The rows of R fall into a few groups, which share some directions, and each row is roughly a mix of its group's hidden directions.
R (138 x 10):
[[ -1  -7  24  35  56  19  24 -55  -2  24]
 [-33 -40 -39   8  24  17  12  49  27  34]
 [-60 -35  51  -6   4  -4 -34   5 -30   3]
 [ 49  14  -7  21  -7  16  32  47   1  55]
 [ 44  22  22  23  37  11  21 -65   4  -1]
 [ -1  13  33 -10 -32   2 -67 -32 -18 -38]
 [ -4 -23  35  17  25  21  44 -46 -38  33]
 [-82 -15  17   1  32 -15  12 -24 -21  -1]
 [ 82   1 -26  -6  11 -25  -4 -17  15 -30]
 [ 68 -22  29  30  -4  20  21 -15  26  32]
 [-22 -50  59   5 -44  -5  -7  13 -17  24]
 [-67 -21 -48 -14   3  16  22   6  -1 -37]
 [-76 -33  42  -2 -12  -7 -25   1  -9   4]
 [ 20  -9  70  -7   3  -7 -44 -40  -1  25]
 [ 18  -1 -21  56  49  27  40 -29  -6  -9]
 [-18  24 -62  -4 -27  -6   1  31  20 -52]
 [ -8  26  13  10 -24  -6  52 -41 -35 -49]
 [  7  24  29  14   4  -2  20 -47 -59 -43]
 [  4  34   0 -42   0  -9 -58 -38  23 -36]
 [-67 -26  17 -11  14 -12 -39 -19 -36  23]
 [-17 -33  46  14 -16  -3 -14  50 -12  53]
 [-68 -28  30 -24 -12   1 -41  -6 -25 -14]
 [-22 -31 -27   5 -17  10  18  81   7  -5]
 [-25  -8 -12  24  68   1  45 -37 -12   8]
 [ 53  30  20  17   5  -4  29 -56 -13 -31]
 [-49   0 -42   1   1  19  49  21  -5 -47]
 [-14 -38  40  -9 -29  -7 -46  49  -5  30]
 [ -7 -20  55  48 -20  16  52  -3 -19   7]
 [ 10  -9  13  23 -36 -14  61  32 -47  18]
 [-41 -21 -18 -10  15  36  55 -21 -21 -40]
 [ 18  36   4  10 -44  20 -32 -34  23 -53]
 [ 25  21 -30 -14  37  -3 -43 -46  37  29]
 [ 46 -27 -13  11   9 -22  -2  65   3  42]
 [ 14 -42  24  10  45  -3   4  45  12  52]
 [ 59  55 -14  11 -17   0  17  -2  10 -46]
 [ 64  16  31  26   2  11   6 -16  47  32]
 [ 43  59 -40   1   0   6  37 -31  16   2]
 [-49 -49 -12  -2 -12   1   7  60 -21  22]
 [ 16 -29   3  27  -9  -3 -14  84   9  16]
 [-30 -34  43  -2   6   3 -49 -26  14  49]
 [-30  10  52 -43 -32  -7 -25 -26 -38 -13]
 [ 69  38  -5  19  27  -6  35 -22 -16  17]
 [-51  -9 -21 -39  21   3 -62  -9   4 -25]
 [ 25  -7  23  42  40   6 -11 -33  28  55]
 [ 36 -22  50 -23  17 -17 -14 -48 -36  20]
 [-41 -19  59 -12 -23  -5 -36  -8 -38  24]
 [ 31  53 -17  -1 -21   9  24 -16   4 -65]
 [-63  -9 -13 -31   2 -27 -38   3 -46 -12]
 [  7  49 -17 -28 -16 -11  -2 -32 -19 -66]
 [-54   7  28  -4  -9  16   5 -42 -17 -59]
 [ 13  51 -18 -17   0   0   1 -41  -2 -67]
 [-29 -20  43 -32   2 -13 -57 -25 -30 -22]
 [ 29  15 -33  13  33  12  28 -10  71   9]
 [-13 -48 -32  15 -12  12  27  69   7  11]
 [ 23  42 -50  -7  17   4  27 -24  25 -51]
 [-14 -43  53   1 -15  -6 -28  39 -18  44]
 [-53 -28   4  -2  38 -16 -42 -26  -8  43]
 [ 61  21  37 -14 -26 -17 -39  10  35   2]
 [-45 -24  -5 -34 -25 -23 -35  50 -31   4]
 [-43   4 -18  -5  19  16  45 -67   3 -18]
 [-11 -38  14  24  -5  19  18  66  -1  47]
 [-52 -38  50   1  25  -7   7 -31 -14  32]
 [-26  41 -31   8 -42   1  -8   1   0 -66]
 [-22  10  14 -45  -8 -16 -70 -37  -4 -12]
 [  4 -35   8  -8  -9  -3 -73  41   1  34]
 [-51 -56  24 -19  -3   1 -15  16  -2  49]
 [-43 -37   0  14 -29 -12 -35  60  18   1]
 [ 31 -33  39  17  34   4   2  -7   6  67]
 [ 64  43 -24  12 -26   6  -3  -7  46 -12]
 [-39 -25  14 -13 -37 -19 -53  49  13   1]
 [-25 -40  40  16   1 -33 -51  38 -11 -17]
 [-17 -43  -3  11  51 -18 -24   5 -12  61]
 [  8  42 -31   4 -33  -2  30   0  48 -51]
 [ 56 -15  22  14  16   8  34  14 -21  59]
 [ 52  49  -9   4 -41   4 -14 -15  21 -42]
 [ 34  34 -27  28  47   8  26 -44  -4 -29]
 [ 11  51 -44   2  15  -1  27 -48  13 -39]
 [ 31   5 -48  34  16  18  32  57  17 -10]
 [ 38  34   1 -21 -61  -9  -3  38  26 -27]
 [-55 -54  46   3   6  -4 -25  17 -22   3]
 [ 10  18  38 -28 -19  -7 -70 -27  12 -27]
 [ 18 -23  48  -5 -28 -26 -33  25 -46  34]
 [  6  -6 -42  14  83   0  17  -9  -2  17]
 [ 29  33 -62  19  -9  11  28  31  38 -13]
 [-13 -44  -3 -21 -13   4 -27  55  22  51]
 [-51 -28  34  32 -47 -13  29   6  11 -26]
 [-13 -41  13 -21 -13 -24 -31  50 -19  51]
 [ -2  20  45 -29 -39 -14 -59 -11  31  -9]
 [ -8  24  23 -44 -13 -40 -64 -14   2  18]
 [ -7  36 -55  15   6  11  22 -19   9 -62]
 [ 44  36 -52  -3  19   0  16 -28  13 -47]
 [ 50  46  -5 -12 -10  12  24 -28  48 -30]
 [ 34 -29  23 -14 -28 -19 -30  29  59  22]
 [  3  20 -26  31   1  24  57 -15  57 -13]
 [ -2  -6  73  -2 -30 -15 -32 -35 -26  14]
 [ 28  37 -37  32   8  17  49 -19  31 -32]
 [-21 -47  48   8  35  -2 -20 -17 -12  50]
 [-31  17 -43   7 -25   4  13  20 -28 -67]
 [-47 -25 -14  26 -36  -2 -14  55 -35 -12]
 [ -2 -38 -20  20  20  -2  38  52 -13  52]
 [-28 -59  52 -20 -15 -14 -36   1 -10  19]
 [  6  46 -47  -1 -31  -5   6  21  27 -56]
 [ 29  48 -19   3  -1  -1  48 -39  -2 -47]
 [-12 -32   1   1 -40 -12 -41  64  30   1]
 [ 47  33 -14   9  33  -5  52 -28  34  16]
 [-27 -22   0   4  -4 -37 -54  41 -35  33]
 [-32  39 -22 -13 -28 -17 -40  22  24 -51]
 [ -2  14  -6 -47 -26  36  28 -49   5  44]
 [-13  -3 -57 -16  50  -6  48   6  30  13]
 [-52 -56  15   2   7   1   4  37 -13  43]
 [ -1 -37  39  12  39  19   8 -30 -21  58]
 [ 30 -17 -13  18 -12  20  40  50  18  54]
 [-18 -48  29   1  18   7 -11  -2  28  70]
 [  7 -10  58 -26 -14   1 -15 -19 -31  60]
 [ 52  37  34  32 -22   7  33 -35   9 -22]
 [  7  19 -54   8  25  21  55 -32  16 -29]
 [-52 -17   8  14  -9   6 -37  68  -3 -14]
 [ -4  -9  63   9  16   4 -33 -43  37  30]
 [-38 -16  -9 -17 -40 -21 -34  57  32  -8]
 [ 11 -49  24  32  34  19  36 -16  -8  49]
 [-57  -7  43 -33  -7   4 -33 -37 -29   2]
 [-59  17  35  -6  29   5  -6 -57  17   7]
 [  5  15  38 -27   5  -9 -55 -56  29   6]
 [ 26  28 -46  24  28  21  52  -5  31 -23]
 [  2  -4 -24  22  22  10  40   9 -67 -43]
 [  6  27  14 -32  16 -13 -54 -64   3  -9]
 [-71 -13  22 -30  -7  -8 -19 -34 -35 -14]
 [-27  -1  38 -29  14 -11 -25 -65 -33 -18]
 [-27  29 -39 -10  66   1  17 -30 -28  -8]
 [ 35  -8 -33  27  45  13  40  52  10   0]
 [ 55  47  -7  21 -13  13   1 -40  35 -25]
 [-41  22  -4  -2  22  -5  19 -73  -8 -34]
 [ 38  59  27   9 -46 -10 -25 -11   2 -30]
 [-47  24 -33  18  15  -3 -11 -30 -41 -50]
 [ -6  19   8 -30 -40 -25 -60  24  37 -23]
 [ 27  49 -33   6   1  15  54 -30  -4 -36]
 [-60 -55  35  -2  13 -11   8   1  -4  38]
 [ 55 -19  29  17  34   6  24  13 -37  42]]

Here is one row from each group, named. Which group is each of the other rows in?
[ 78  24   5  17   8 -19 -13  12  33  29]
D
[-10  24  23 -21 -47  -3 -52 -39  -8 -38]
M
[ 66  17 -19  21  35  20  33 -29  21   8]
H
[-23 -48  11  18  23  31  55  11 -11  40]
L

[-18   7  21  42  41  -1  57 -30 -25  23]
L
[ 67  27 -45   6   1  21 -24  26 -23  -8]
H
[-34  -8 -50  21  13  16  55 -11  34 -27]
L
[ 39  60 -55   8  -3   5   6  15  19 -28]
L
[-82 -12  -1 -31 -22 -14   4  21 -26  -5]
H
[ 47 -21 -34  14  24 -12  11  50  31  36]
D
[-14 -36  64  11  21   4   1 -40 -10  42]
H
[ 45  35 -33  43  -6 -15  19  45  29   5]
L
[-30 -46  47  -7  26 -15 -16   5 -29  48]
M
